The rows of X fall into 4 groups, which share some directions, and each row is roughly a mix of its group's hidden directions, except some rows that fit no group.
X, 178 rows:
[[ 13  -6 -33 -32  28 -27  -8  32   5  23 -38  -4]
 [ 33 -45  -5  17  37  -1  13  24 -10  10 -11 -31]
 [  8  17  16  42  24 -33 -20  -2  -7 -27  13 -38]
 [ 19  -1  -1  11  33  42   4   5  15  34  45   5]
 [ 25 -15  44  -3  15  28  -1  -5 -14  44  18  23]
 [-28 -11  39 -42  13   2  15   2 -15 -36   5 -25]
 [ -9 -30 -39  -2 -49  35  -5 -17 -11  -5  -9  14]
 [-28  33 -10  -5 -37  -6 -10 -14   1 -39 -39   6]
 [  2 -46  -6 -57   3  10  31   4 -11 -11  11  -2]
 [  8  14  32  11  42  19  -9   9   1 -10  13 -54]
 [ -5   0 -62 -11 -25  12  12  16  -4  -3  -5  41]
 [ 19  24   6  34  20 -44   7  16 -21 -33  23   2]
 [ 11 -29  23  41 -22   5  20 -19  -4  20  41 -16]
 [ -3  10 -55   2 -12 -36   0  19   7 -38  19   5]
 [ 39   8  17  15 -26 -13 -11 -31 -22  30  37  -7]
 [ 10  15  -2  20  -6  -5 -64 -12  20  27   8  24]
 [ 38  -6  46  48  -6 -10   2  -7 -14  17  -2  14]
 [ 39 -13 -25  41  23 -36   6  -1  -2  16  14 -23]
 [  1 -16 -37 -16 -22   9  28  -9   9  33   6  48]
 [ 14  39 -21 -47 -26  29  19   1  13  13   6  15]
 [-15  39 -31  -9 -17 -14  14  -3  -1 -23 -49  18]
 [-30 -13  39  13   9 -40  -2   9 -27  26 -30   0]
 [ 22   5 -10   5 -43 -17 -20   6  41  -6 -30 -31]
 [-40  15 -38 -26  14   3  -1  20  18 -29 -32 -10]
 [-25  23 -14   6  -3 -11 -20 -28  26  46 -36   5]
 [  8  -3  -8  55 -28 -24   3  -3  18   5  40  20]
 [-22  -4 -35  28   8 -22  18   5 -17 -49  21 -17]
 [  4 -21   9  30  10  -9  37  10 -49 -33   9 -14]
 [ 48 -30 -28 -26   4 -21  11  11 -28 -14  13  14]
 [-46   7  33  -4 -11  42  -1  -8  28  27  -8  -9]
 [ -6 -42  31  -3  30  32 -15   2 -10  21  -9  36]
 [-19 -15 -45  -2 -23  24 -46  -2 -22 -15 -14  12]
 [ 18  -4  18 -48  25 -14  23  21 -38 -25   1  -1]
 [-30 -11  -5  34   9 -32  -9 -18  14  -5 -43  32]
 [ 14   2  57 -20  27  22   1 -16  -5  32 -13 -19]
 [-23  -2  -5 -39  30  27   0  12 -19 -17 -47  -6]
 [ 19 -38 -16 -59  -9  12  21   9 -17 -13 -10  -2]
 [ 11   6  -8   1 -25 -34 -43   2  29  27   8  36]
 [ 13   4   3  -3  -9  -2 -57 -10  20  37 -18  34]
 [-23  -6  28  18  -8 -35 -10 -27  16  -1 -49  19]
 [ 37 -49  38  -7 -14  25  -3  14   8   1  20   8]
 [ 31  14  26  60 -15 -25   4 -14 -12  12   1   2]
 [  6 -59  25  32  22  -7  -6  -1 -27 -15 -12  10]
 [-41  -9  -8  33 -13 -38 -13  -3 -18  -4 -29  31]
 [ 25  15  13  19  10 -38  14 -20 -53  -3   3 -21]
 [-11  17 -14 -10 -35  20  29  -5  -7  34 -29  41]
 [-26  -1   8 -47 -34  13   9   1  -7  -2 -17  46]
 [-21  -8 -27  -5 -14  33  10  -2  30  35  -1  45]
 [ 14  20 -23  40 -10   9 -55 -20 -13  -3   2  15]
 [-22 -56  16 -18  -2  13  -6  -7   5 -16   2  45]
 [ 22  16  28   3  30 -30  38   6  26  -1  31 -21]
 [-36  26  25 -15  -9   8 -29 -31  18 -19  34  13]
 [-26  -2  36 -35  23  -9  24   0 -19 -37  16 -22]
 [  7  25  -2 -23  31  10  15   1 -40 -35 -31 -24]
 [ -1   5 -47  12 -18 -45 -11  22  13 -23  12  25]
 [ 20 -45  46   3  19  26  -5   5  -8  24  -3  23]
 [ 45   9 -32  41   3 -18  -6  -2  -3  27  21  22]
 [  0 -17 -13  -9  -9  17   2  22 -12 -58  43   8]
 [  5  13  -9  36  -5 -17  24  -9  48  16  39 -16]
 [-25  30  46 -15 -46   4  -1 -20 -13   2  13   9]
 [-43  -3  42  40   3 -13   0 -28   0 -16  15  15]
 [ 15 -21  16  34 -12  -1  50  -8 -29 -14  27 -17]
 [  2  17 -18 -18 -17   4  20 -22  43  -1 -36  39]
 [ 25  26  -3  49   2 -34  12  -1 -12   4 -10 -39]
 [ 21  20  24  16   0  49 -11 -43  -3  24 -13  -5]
 [-14  40  11  61   9 -18 -18  -7  14  17   3   1]
 [ 20   8  12   1  21   1 -23  -9  20 -39  43 -38]
 [-51 -15   3  22  24 -11 -32 -19   9 -21  21  22]
 [ 21  26  -1 -55 -41  12 -21   8  -9  10   1 -15]
 [  2 -13  23 -61 -13  -6  13  13 -34 -15 -12  19]
 [-21 -11   8 -35 -16  37  -8 -13  18  39 -35   3]
 [ 10   4  -7 -33 -40 -14 -21 -16  39  19 -28 -20]
 [ 20  25  15 -34 -40  17   9  18 -30  11  24 -23]
 [ 30 -22  13 -24  21 -14   7   3 -31 -35  35 -24]
 [-30 -16 -13 -48   5  40 -13  13  25  -2   4  24]
 [ 10  11 -13 -40 -31 -18  -8   4  30 -11 -39 -32]
 [-39   5 -42 -41   7  13  -1  17  25 -20 -11 -12]
 [ 33   8 -54   1   7  35   4   6  15 -19  28  -5]
 [-51 -12  24 -14 -18  40  -7 -11  28   0 -10 -19]
 [ 11  17  19 -33  46 -21  22  12  28   1   8 -31]
 [ 28   5 -11  -7  10 -50  12   1 -37 -41   7  -3]
 [-36  11 -34 -19 -16  12  14  10 -11  21  -2  51]
 [ 37 -25  32 -22 -13  35  -2  12  18  27  27   2]
 [ 19  18  43   5  46 -20  14   4  27  16  17 -16]
 [-16  17 -10 -25  18 -35   7 -39 -29  29 -19 -18]
 [-37  -6  16  34  23 -30 -45 -17  -1 -16   3  -3]
 [-32   9 -26  23  18 -32  14 -11 -36 -40   0   1]
 [-37  24  30  20   8  27  -8   0  29  24 -24 -27]
 [-11 -14  45 -11  44 -16 -21  -3  12  -9  25 -30]
 [-32  38 -21  16 -33  -9  -7 -18  13 -20 -23  31]
 [ 17  16  19 -46  16  -4  34 -27 -20 -31  12  13]
 [-43  12  34  12   7 -19 -28 -37  21  -6  -9  18]
 [-11  44  20  -6 -38  23 -25 -25 -16  28  -6   1]
 [ 15   7  45  -8   5  19  -2 -12 -24  32  16  45]
 [  0  39 -32  15 -20 -26  26   6   5 -30  22 -30]
 [-29  21   6  32 -26   6 -24 -15  26   0 -37 -30]
 [ 10  38 -28  18 -50  -2  30   1 -12  -6 -15  20]
 [ -8 -20 -15  -7 -19  29 -16  22  10 -48  35  24]
 [ 29 -19  22 -38   1   5  -4  30   1 -23 -41 -22]
 [ 39 -24 -46  -8  -3 -28  26   0 -14  11  10  26]
 [-28 -22  30  31  27 -44 -26  -5  -5  -8 -14  -9]
 [-44   9  39  21  20 -23 -21 -23  10 -20  22   4]
 [ -4  32  -3  62   7  -7 -29  -7  18   9  18  12]
 [-19 -34  30   2  31   4 -39   0 -15  -1  32 -25]
 [ 22 -10 -38 -49 -11  25  17  30  -7  17   6   8]
 [ -6 -21   0   8 -33 -24  -6 -10  -5  25  24  57]
 [ 32  10  11  44  37 -34  -8  12 -10  16  13 -21]
 [ 13  34   3 -31  22  14   6  22 -15 -28 -43 -22]
 [-37  39 -49  -9  -6 -23  -1 -10  12 -13 -13 -17]
 [  1  -8 -32  56 -16 -27 -20   8   0 -11  12  29]
 [ 10 -15 -52 -33 -11  23  19  32 -11  10   8  21]
 [-36  27 -32 -40   0   4  -6 -10  31  24 -20  -5]
 [-19  23   1  44  -5   0 -16 -13  26   2 -29 -45]
 [ 28   9  -7   6  11  16 -54 -26  23  28 -18  16]
 [-34 -35  13  33  43 -14 -22  -8   3 -16  18   2]
 [-42 -42 -41 -19 -24  22   0  14   3  -9  -3   0]
 [ 42 -23  45   2 -12  16  -4  -7 -12  27  29  18]
 [-33  -3  35  47 -25  -2  11 -21 -22 -14  17  14]
 [  3 -11  38 -20   1  40   4 -31  32 -11  33  -2]
 [ -5 -29 -12 -13  39  34  -3   4  13 -10  51  -1]
 [-22 -31  11 -29 -26  44   0 -11 -18  20 -31   5]
 [-30  -8  48  33  15 -37 -14  -7 -18   4 -10 -12]
 [-34 -16  25  17  38 -25 -22 -24  29 -19   0   9]
 [ 23  24  47  18  26  -7  36 -12  16  22   6 -16]
 [ 25  -1  -4  44  38  -1  -5  -1  10   9  26 -44]
 [-14 -40   4  21   1  13  -3 -16  23  24  55   6]
 [-30 -17  49 -13   8  12  44  16   9  19 -12   8]
 [ -7   2 -49   0 -12   5 -59  -3  13   1 -13  19]
 [-22  49 -28 -35  -6 -26   5 -15   3   2 -25 -16]
 [ -2  17  18 -17  26 -18  15   8 -18 -36 -27 -48]
 [  0 -25   9 -61   2  15  18  15 -20  -8  11  32]
 [-14   5 -58  -3  17  -6 -25 -46  -7  -3  -7  -5]
 [-17  -3  -8 -19  37  24  25  -1 -28  14  50   4]
 [ 14  16  38  18  25 -30  23   7  34  16  33  -4]
 [ 24  39  -2  13 -11 -39  27  -4   2   8 -16 -43]
 [ 37   1 -33  23 -16  -3  -6  -5   1  35  21  43]
 [ 11  17  19  18  21  -6  31 -10  44  18  34 -28]
 [ 24  31  48   6  18 -26  37  -1  17  18   3   1]
 [-10 -18  -4 -25  -8 -47  15  -5 -28 -45  10  19]
 [ 22  -6 -49  16 -23 -39  12  -7  -5  13 -11  34]
 [ 16  20   0 -17  11  -4  66  -1   1 -29   6 -24]
 [ 18   9 -34   4 -36  13  34   1   0  17 -40  28]
 [-11  -9  -8 -45 -30  26  20   3   2  26 -25  36]
 [-15  12   8 -50  38  16 -13  15 -17 -16 -35 -10]
 [-10  29 -27  36  15 -36  12  -1 -19 -21 -20 -31]
 [-13  24   0  -6  22 -29   2 -36 -22  44 -31  -9]
 [  4  13 -15  33  -1 -24 -57   7  12   1  18  30]
 [ 42 -18 -22  34  29  -9   5   5   6  30  15 -31]
 [ 16   3   3  -3 -10  -8 -54 -10  25  38 -13  34]
 [  9   8 -13 -42 -33 -19  -7  -5  33   4 -32 -33]
 [ -6 -17 -33  33 -38   7 -41  -7 -21  -6   4  25]
 [ 27 -27   3 -38  29   0  18  13 -27 -20  38   5]
 [ 21  30  -3  50  11 -26  12   2 -12  13 -13 -39]
 [-34 -20  39  11  11 -43  -8   7 -22  19 -28   2]
 [  4  34 -19 -43 -31 -24   6  -2  21 -12 -21 -28]
 [  9  18 -24  44  11 -28 -36  10   2 -24  23  22]
 [ 27  14 -31 -48 -12  32  28  18   9  13   8   7]
 [ -6 -22 -30   5 -33  34 -45 -15 -13   1 -10  25]
 [  7  28  -7  24  18 -21  40   6 -36 -21  26 -23]
 [ 42 -31  47 -20 -17  18  -5   1   8  26   8  10]
 [ -6 -10   4   9 -28 -22 -27   4  40  41  13  34]
 [-42  19 -48   2   2 -16   4   9  14 -38 -17 -12]
 [-29 -21 -12  18  54 -29 -16   2  22 -21   7  11]
 [  5  14  -7   1  19   7  53  -1 -21 -38   7 -37]
 [-31 -19  34 -30  11  46  23   1   2  16 -20 -10]
 [-21 -28 -56  -5 -15  21 -28   3 -16 -26   1  -6]
 [  5  24 -29  12 -43 -33  -9  -3  14 -38  -5 -23]
 [-21   3 -13 -27 -17  33 -44 -11  19  28 -27  13]
 [ 49 -14  -8  17  16 -14  -6   6  15 -34  -1 -44]
 [-36  26  19   4 -23 -13  17 -12   2  38  -5  43]
 [-17 -25 -50   1 -37  15  -9   2 -27 -26  -9  12]
 [  5   3  16 -46 -27  48   1   7  -2  21 -29   0]
 [ 10  48 -25   9 -25 -35  10  -9   8  -1  -2 -39]
 [-35   1  46  28  13 -45  -9  -5 -15   3 -12  -6]
 [ 23  37 -19 -23 -35  18  24 -12  21  13 -28  19]
 [-13 -33  21  13  23  -7 -32  17 -36   1  28 -31]
 [-29 -30  -4 -33 -26  37  -8  -8   4  31 -30   2]
 [  5  -3 -18  54 -15 -35  -7  12   1 -16  26  31]]
One row of each group comes first, with its name. Which group is each row after those in?
[-11  -4  12  43  33  16  10   4 -34  -5  32  33] | (90)
[ 21  31 -37   9 -44   0  33   6  -5  -3 -24  19] | (6)
[ 18  26  -2 -26  31   4  29  -1 -29 -37 -21 -27] | (50)
[-14  28 -13  32 -36 -17  -8 -12  14  23 -45   7] | (60)

[-20 -16   8 -36  12  47 -14  11  18  16   5  39] | (90)
[-13 -23  27 -22  -4  45  -5 -11 -38  13 -33  -6] | (50)
[  4 -21 -22  51 -37  -6 -10  -5 -16  -5   1  39] | (50)
[  5 -23  25  30  32 -42   1   1   3   4 -40 -18] | (6)
[ 11   2 -11  47  34 -35  -9  -4   0 -23  30 -23] | (60)
[ 36  17  35  45 -18 -28  -1 -14 -14  13 -15   6] | (90)
[-25  -8  49 -33  17  19  33  13  -1  15 -23  -1] | (50)
[ 40 -17  -3 -29  19  32  16  23  -3  12  27 -33] | (6)
[ 30  25  16 -15 -51  13  20   0 -18  24 -25 -10] | (6)
[-53  26  28   3 -23  19 -16  -6  20   4 -31   6] | (60)
[ -7   6  -9 -61  -4  24  -3  -4  26  16 -37   8] | (50)
[ -3 -20   6  60 -13 -12  -4   8 -36 -14   7  31] | (50)
[-15 -13 -39 -13 -36  33 -13 -12 -21  -4 -38  13] | (50)
[-12   0 -33  10 -49 -20   7 -20  10  19 -25  33] | (60)
